One turn sends every row of this set to another row. A few are shown first. Where does it send the rows asked after them?
J721: [-0.92  1.90  0.00 -2.10  1.19  0.93  0.61 -0.69  1.15  0.29 -1.91 -1.24
 -0.32 -3.97  0.46  1.08  2.71 -1.94  1.92 -2.15 -0.41 -1.16  3.10  5.74
 -1.53 -0.54 -0.28 -3.13 -1.76  2.92 -0.40 -1.69  2.70 -1.53  2.25 -1.55]
J803: [-1.55 -0.53  0.12  0.22  0.54  2.48 -0.60  0.21 -0.42  2.91  2.27  3.07
  0.59  0.10 -3.23 -1.90  2.90 -1.57 -0.12 -0.67  2.51  0.15 -2.35 -1.98
  1.06  4.33  2.92  0.64 -2.15  1.99 -1.15  0.67 -3.80  1.34 -0.65 -0.44]
J368: [ 1.01  1.52  0.84  0.34  1.26  2.28  0.37  0.59  1.74  1.91 -1.72 -0.16
 -1.50 -2.94  0.40  1.39  2.29 -1.27  3.04 -2.57 -1.64 -2.53  4.70  4.68
 -0.49  0.20 -1.35 -2.03 -2.05  3.87  0.36 -1.35  1.32 -1.58  1.38 -1.12]
J264: [-1.40  0.95 -0.80 -1.55 -1.18  2.10 -1.76 -0.61  1.24  2.16 -0.81  2.86
  1.21 -2.80  0.16 -2.67  4.47 -2.72  0.42 -2.92  1.68 -1.00  0.50  0.53
  1.12  0.42  3.53 -0.37  0.14  4.03 -3.09 -0.21  1.32 -1.40  1.50 -1.57]
J349: [-0.97 -0.13 -0.15  1.69  1.54  0.28  0.46 -0.96 -1.58  3.22  3.18 -1.31
 -2.51  1.98 -3.66 -0.41 -0.28  0.20  1.48 -1.50 -0.12 -0.30 -1.00  1.99
 -0.23  3.29 -0.81 -0.48 -3.56 -0.01  3.25 -2.58 -4.49  2.49 -1.05 -0.83]
J226: [-1.79 -0.01  0.69 -0.07  3.14  0.74  1.64 -0.59 -1.58  1.38  2.67 -1.46
 -1.30  0.07 -3.78  1.65  0.43 -0.66  1.16  0.51  1.05  0.63 -1.61  2.38
 -1.54  4.37 -0.57 -1.36 -4.65 -0.64  2.16 -1.32 -3.80  2.43 -0.64  0.09]
J164: [-0.29  0.65 -0.17 -0.16 -1.00  3.08 -1.74  0.20  1.58  3.11 -0.90  3.58
  0.52 -2.33  0.00 -2.41  4.35 -2.35  1.09 -3.05  0.90 -1.75  1.58  0.07
  1.72  1.03  2.81  0.24 -0.21  4.62 -2.68  0.05  0.56 -1.47  0.89 -1.30]
J603: [-2.09  0.24 -1.64  4.51  0.29  1.27 -0.81 -2.08 -3.13  2.64  1.62  0.53
 -1.56  2.89 -5.01 -0.94  0.47 -1.54  0.67 -1.88  0.63  0.48 -0.13  0.09
 -1.04  1.28  0.71  0.07 -1.83 -0.56  2.38 -2.31 -3.75  2.71  0.17  1.04]
J371: [ 1.81 -0.26 -0.49  0.42  1.35 -0.81 -0.52  0.44  2.14 -2.74  0.81  0.10
 -1.74  3.23  2.19  0.63 -2.71  4.73 -2.09  1.37 -3.93  1.44 -2.71 -3.58
  2.34 -1.93 -1.65  2.85  0.31 -2.83  2.62  0.66  0.36  1.71 -0.12 -1.17]
J401: [ 2.18  0.90 -1.53 -1.23  0.19 -0.97 -0.91  0.57  3.31 -3.81 -1.36 -0.19
 -0.32  1.51  3.82  0.05 -1.22  4.27 -2.40  0.54 -4.24  0.76 -0.32 -1.55
  2.01 -4.19 -1.45  0.91  2.04 -1.15  1.57  0.76  3.43 -0.13  1.20 -2.40]
J968: [ 1.33 -0.17  0.57 -0.79  2.73 -0.13  0.48  1.09  2.11 -4.12  0.44  0.23
 -0.89  1.88  2.12  2.58 -2.06  4.04 -2.24  2.99 -3.15  1.97 -2.84 -3.49
  1.35 -0.85 -1.87  2.38 -0.69 -3.13  1.77  2.01  0.67  1.61  0.14 -0.13]
J789: [ 0.52  1.65 -0.59  3.69 -0.02  3.50 -0.74  0.19  0.21  1.69 -2.71  1.91
 -0.47 -1.28 -1.66  0.89  3.04 -2.40  1.99 -2.44 -1.09 -1.88  6.06  2.55
 -1.03 -1.07 -0.25 -1.75 -0.14  3.46  0.04 -0.73  0.96 -1.06  2.15  0.68]
J734: [-0.26 -2.14  1.17 -1.08  0.67 -1.02 -1.20  1.88 -0.03 -6.01  0.30 -2.19
  1.36  2.43  2.54 -0.57 -3.56  1.91 -0.56  2.70 -1.25  3.42 -0.73 -1.56
  1.72 -3.37 -0.84  1.51  1.23 -2.59  2.24  2.22  1.61 -1.16  1.03 -0.14]
J993: [ 1.74  0.92 -0.36 -2.32  1.64 -0.28  0.25  1.24  3.41 -5.11 -1.86 -0.03
  0.37 -0.12  3.69  1.98 -0.75  3.64 -2.41  2.29 -3.49  1.45 -0.46 -1.33
  1.14 -3.18 -1.52  0.35  1.13 -1.40  0.78  2.01  3.64 -0.23  1.58 -1.43]
J672: [ 3.29  0.62  0.02 -0.27  1.39  0.64 -0.25  2.06  3.89 -3.50 -1.54  0.79
 -0.61  0.99  3.55  1.74 -1.15  4.28 -1.81  1.59 -4.57  0.28  0.81 -2.33
  2.11 -2.84 -2.20  1.26  1.01 -0.58  1.52  1.94  2.74 -0.20  0.90 -1.33]
J493: [-2.81 -0.24 -0.55 -1.28  0.37  1.68 -0.59 -0.84 -0.85  2.01  2.11  2.40
  1.27 -0.36 -3.13 -2.28  3.18 -1.97 -0.70 -0.50  3.27  0.86 -3.28 -1.26
  0.49  3.82  3.59 -0.13 -1.94  1.41 -1.42  0.24 -2.88  1.44 -0.30 -0.75]
J511: [ 1.65 -2.16  1.86  0.71  0.42  0.29 -1.66  3.20  1.09 -4.74 -0.30 -1.07
  0.50  2.73  3.08 -0.54 -3.60  2.53  0.42  1.96 -2.73  2.05  1.58 -2.04
  2.68 -3.44 -1.76  2.12  1.48 -1.02  2.53  2.54  1.43 -1.93  0.78  0.01]
J940: [ 0.41 -1.93  0.79 -0.54 -0.31 -1.01 -1.98  1.89  0.51 -5.37 -0.33 -2.02
  1.00  2.49  3.03 -1.52 -3.45  2.17 -0.21  1.58 -2.00  2.82  0.44 -1.26
  2.32 -4.53 -0.85  1.61  2.17 -1.64  2.22  1.81  2.36 -1.76  1.34 -0.69]
J24: [ 0.19  0.06 -0.92 -1.66  1.61 -1.74 -0.22 -0.42  1.48 -4.42  0.56 -0.77
 -0.57  2.17  2.32  0.97 -2.30  3.97 -2.79  2.03 -2.77  2.54 -3.89 -2.75
  1.30 -2.27 -0.90  1.96  0.16 -3.60  1.92  0.76  1.51  1.70  0.55 -1.23]
J570: [ 0.74 -2.39  1.05  0.66 -0.01 -0.70 -1.91  2.23  0.26 -4.62  0.54 -1.71
  0.51  3.65  2.37 -1.52 -4.04  2.66 -0.02  1.66 -2.39  2.54  0.07 -2.20
  2.74 -3.48 -1.30  2.34  1.68 -1.87  3.00  1.88  0.79 -1.28  0.59 -0.35]
J948: [ 0.94 -2.46  2.26  0.30  1.26  0.28 -0.98  3.18  0.55 -5.42  0.22 -1.19
  0.86  2.60  2.17  0.34 -3.62  2.37  0.07  3.16 -1.90  2.82  0.38 -2.34
  2.12 -2.45 -1.56  2.02  0.74 -1.97  2.42  3.00  0.76 -1.25  0.69  0.50]
J356: [-0.92  0.77  0.29 -1.25 -0.12  3.13 -0.82  0.37  1.55  1.86 -1.07  3.35
  1.24 -3.52  0.11 -1.24  4.61 -2.91  0.87 -1.88  1.70 -1.17  1.10  0.26
  0.80  1.40  3.01 -0.35 -0.71  4.30 -3.22  0.72  0.96 -1.47  1.32 -0.82]
J637: [-2.94  0.21 -1.08 -0.74  1.53 -1.21  0.63 -2.41 -2.20  1.51  2.97 -2.46
 -1.23  0.87 -3.47 -0.66  0.20 -0.41  0.53 -1.20  1.15  1.05 -2.80  2.94
 -1.20  2.49  0.36 -1.60 -3.35 -0.99  2.50 -2.95 -3.05  2.51 -0.16 -1.48]
J308: [-1.43  2.08 -0.95  0.87  0.64  2.57  0.00 -0.66 -0.25 -0.62 -3.15  1.01
  1.03 -2.97 -1.50  1.65  3.71 -3.34  1.02 -1.12  0.48 -0.37  4.41  3.64
 -2.42 -1.20  0.77 -3.07 -0.39  2.38 -1.07 -0.47  2.40 -1.03  2.99  0.83]
J996: [ 0.52 -2.07  2.01 -0.88  1.11 -0.08 -0.85  2.79  0.80 -6.22 -0.74 -1.55
  1.55  1.56  3.04  0.33 -3.08  1.85 -0.07  3.04 -1.72  2.98  0.62 -1.44
  1.69 -3.34 -1.27  1.33  1.22 -1.69  1.86  3.04  2.19 -1.88  1.34  0.17]
J345: [-2.33  0.09  0.09  3.41  2.37  2.46  0.65 -1.00 -2.83  0.98  1.12  0.94
 -0.67  1.07 -5.10  1.85  1.16 -2.15  0.60  0.42  1.50  1.20 -0.12  0.12
 -2.10  2.97  0.22 -0.58 -3.12 -0.75  1.35 -0.52 -3.56  2.62  0.52  2.40]
J301: [-2.06 -0.40 -0.95 -0.14 -0.52  1.44 -1.25 -0.89 -0.77  3.24  2.43  2.46
  0.46  0.61 -2.98 -3.30  2.71 -1.46 -0.35 -1.68  2.46  0.15 -2.87 -1.51
  1.32  3.30  3.46  0.39 -1.41  1.73 -0.91 -0.35 -3.33  1.40 -0.60 -1.12]
J173: [-4.19  0.52 -1.92  1.74  0.88  0.32 -0.03 -3.02 -3.68  0.29  1.36 -0.35
  0.01  1.25 -4.85  0.01  1.09 -2.48 -0.40 -0.50  2.08  2.04 -1.80  1.27
 -2.35  1.23  1.54 -1.25 -2.05 -1.59  1.27 -1.95 -2.30  2.73  1.13  1.02]
J251: [ 0.06  1.87 -0.98 -0.29 -0.52  0.58 -0.65 -1.11  1.22  2.21 -1.41 -1.22
 -1.41 -2.19  0.66 -0.85  1.91 -1.14  2.29 -4.13 -1.47 -2.12  3.59  5.32
 -0.17 -1.51 -0.41 -2.05 -0.65  3.42  0.68 -2.94  1.99 -1.41  1.80 -2.55]
J126: [-1.26  2.06 -2.69  1.99 -1.57  1.49 -1.43 -1.90 -0.55  0.99 -2.48  0.61
  0.16 -1.11 -1.38 -1.22  2.89 -2.63  0.95 -3.65 -0.32 -0.97  4.27  3.55
 -1.23 -2.97  1.11 -2.50  0.99  2.60  0.02 -2.25  2.20 -0.86  2.87 -0.65]

J968 -> J993
J251 -> J349
J126 -> J603
And these:
J264 -> J301
J948 -> J996

One turn sends every row of this set to another row. A few are shown first. Where does it send the rows asked after them?
J372: [ 0.51 -0.63 -3.43 -1.58 -5.23  1.51 -0.17 -1.30 -0.83  0.96  3.56  0.12
 -0.52 -6.20 -0.91]
J792: [-1.71 -1.78 -0.22  1.23 -2.35 -2.51 -3.22  0.64  1.09 -2.59  0.77  1.94
 -0.81 -2.80  0.51]
J926: [ 0.12  2.42 -2.13 -3.96 -5.69 -0.99  1.64  3.60 -2.51  2.57 -1.88  0.20
  3.25 -1.03  0.79]
J598: [ 1.59  1.51  1.78 -3.40 -4.13 -2.46 -1.16 -2.85 -3.64 -1.89 -3.06 -0.75
  2.13 -2.37  3.56]
J341: [-1.10  2.95 -1.20 -0.95 -4.70 -2.95  1.90 -1.24  0.44  0.61 -1.08  1.22
  0.27 -0.95 -3.27]
J297: [-0.07  2.17 -0.97 -2.57 -3.58 -3.90 -5.10  0.44  0.13 -0.26  2.23 -0.37
  0.73 -2.19 -1.19]
J706: [-0.67 -0.26 -1.59 -2.00 -4.28  1.09  3.68 -0.96 -1.52 -0.43 -1.04  4.77
  0.45 -2.95  5.18]
J388: [-2.48 -1.56 -3.76 -4.79 -5.01 -3.32 -3.00 -2.13 -0.69 -0.09 -1.56 -0.15
 -0.98 -1.91 -2.45]
J477: [ 0.93  0.06 -2.79  1.26 -5.26 -4.11  0.52 -2.25 -0.87 -1.87 -1.98  1.90
  2.53 -0.91 -1.57]
J321: [-2.87 -0.18 -2.19 -2.73 -3.80  3.96 -3.32 -0.73 -4.96  1.26 -0.72  3.68
 -1.24 -2.75  4.50]
J887: [ 0.51  3.73 -1.16 -0.24 -3.97 -2.75  1.29 -2.83  1.01 -0.38  1.45  3.24
  0.81 -1.44 -0.73]
J38: [-1.50  1.31 -3.46 -3.85 -3.99  3.08 -5.58  0.28 -4.21  2.25 -2.10  0.41
  2.16 -1.16  4.16]
J909: [-3.98  1.61 -0.05 -2.62 -2.73 -0.28 -2.14  1.97 -2.38  3.72 -3.79  0.50
  0.41  0.82  0.76]
J89: [ 0.35  2.87  0.48 -0.97 -3.79  0.20  2.46  3.40 -1.09  0.71  0.52  2.96
  1.87 -2.37  3.54]
J78: [ 1.01 -0.70 -2.07 -1.29 -5.89 -2.11 -1.14 -0.46 -6.89  0.79 -0.55 -2.55
 -0.13  1.23  0.88]
J269: [ 0.90  3.01 -2.25 -6.02 -4.99 -0.79 -0.15 -1.79 -1.67  1.22 -3.14 -1.04
  4.20 -1.14  3.40]
J428: [-1.82 -1.24 -1.66 -2.84 -4.73  1.64 -4.59 -0.47 -7.19  0.56 -1.87  2.32
 -1.18 -2.64  2.81]
J763: [-0.74  1.68 -5.51 -2.93 -3.63 -0.90 -3.33 -0.71  2.98  0.73  2.56  2.30
  2.24 -1.64  1.90]
J608: [-0.44  0.98 -0.66 -2.62 -3.74  1.57 -6.71 -0.67 -5.94  0.45 -1.35  0.53
  0.93 -2.03  4.03]
J593: [-2.75 -0.01 -2.77 -2.35 -2.76 -0.01 -3.50 -1.13 -1.74  2.27 -5.18  0.61
  3.22  1.32  3.68]
J934: [-2.77 -0.90 -2.82 -2.83 -2.39 -0.71 -3.14 -4.76  2.62 -1.81 -0.52  1.36
 -0.69 -2.56  2.37]
J190: [-0.10  1.57  1.08  0.56 -2.67  1.15 -0.07 -2.36 -2.98 -0.29  2.17 -0.10
 -2.26 -0.06  5.25]
J281: [ 0.17 -0.30 -1.13 -0.11 -2.66 -1.81 -5.07 -1.78 -3.77 -0.07 -2.78  2.46
  3.32  0.35  4.86]
J216: [-1.57 -1.03 -1.26  0.81 -4.70  0.31  1.66  2.41 -4.45  1.57 -0.10 -0.87
 -2.14  0.87  1.06]
J541: [-2.20 -2.64 -5.88 -1.01 -4.91 -1.88 -1.25  1.91  0.57  0.18  0.14  2.87
  0.25 -1.80 -0.99]
J436: [-0.12 -1.36 -2.07 -1.01 -4.57 -2.80 -2.93 -0.98 -6.61  0.73 -0.94  5.24
  0.80 -0.51  2.78]
J151: [ 0.66  1.29 -4.47 -0.52 -5.31 -2.72  1.66 -4.18  0.25 -0.76 -0.02  4.03
  1.82 -1.25 -0.30]
J628: [ 1.62 -2.58 -3.53 -0.01 -4.78  0.89 -2.51 -2.61 -0.82 -1.47  0.54 -1.68
  1.91 -5.63  0.77]
J13: [-0.57 -0.63 -4.32 -3.21 -5.21  1.11  0.62 -5.15 -4.21  1.11  0.00 -0.26
 -1.17  0.60  4.46]
J720: [ 1.73 -2.06 -3.54 -0.18 -5.34  0.69 -1.19 -1.97 -1.81 -0.86  2.78  0.24
  0.48 -6.22 -0.22]
J719: [-2.56  0.55 -2.52 -2.55 -4.25  3.01 -4.17  3.44 -4.76  2.76 -1.75  0.91
  0.68 -1.43  2.26]
J643: [-0.36 -0.12 -2.14 -1.62 -4.14  2.02 -1.54 -0.58  0.76  1.02  0.05 -4.11
  0.93 -5.02 -1.50]
J294: [-2.87  3.72  0.94 -2.69 -2.16  0.30 -1.79  0.47 -2.09  3.59  0.63  3.82
 -1.10 -0.25  2.52]
J864: [-0.40  0.75 -2.17 -2.05 -4.40  2.28 -0.51 -0.90  0.62  1.52  2.53 -1.98
 -0.27 -5.69 -1.26]
J396: [ 0.52 -1.88 -3.30 -0.98 -4.54  1.45 -2.24 -1.89  0.09 -0.53 -0.94 -3.72
  2.01 -5.11 -0.27]
J910: [ 0.43  2.16 -1.32  1.17 -3.45 -2.77 -0.30 -3.16  1.82 -1.81 -2.28  0.27
  2.90 -0.66 -0.01]
J518: [-2.10  0.88 -2.63 -3.49 -3.75 -0.31 -1.12 -1.86 -4.17  2.98  0.91  6.64
 -0.99 -0.65  3.31]
J760: [-0.18 -2.06 -0.10 -2.49 -5.35 -1.71  2.13 -1.92 -4.85 -1.87 -3.65  2.27
 -0.11 -2.85  2.58]
J769: [-1.45  2.42 -3.16 -1.17 -4.12 -1.56  1.63 -3.20  2.50  0.29 -2.98  0.49
  1.96 -0.27 -1.08]
J122: [ 1.68  2.96 -1.00 -0.13 -3.24  0.04 -2.34 -0.53 -2.72  0.81  1.59 -2.65
  1.93  1.41  5.05]
J500: [-2.39  1.20 -0.44 -1.36 -3.03  3.60 -3.99  2.39 -4.07  1.81  0.16  2.51
 -0.80 -2.44  3.83]
J806: [-1.27  0.38 -5.62 -1.70 -4.69  2.64  1.29 -0.54 -1.52  2.99 -0.44 -0.97
  1.10  1.78  4.37]

J428 -> J608
J864 -> J372
J769 -> J341
And these:
J388 -> J297
J598 -> J269
J909 -> J294
J122 -> J806

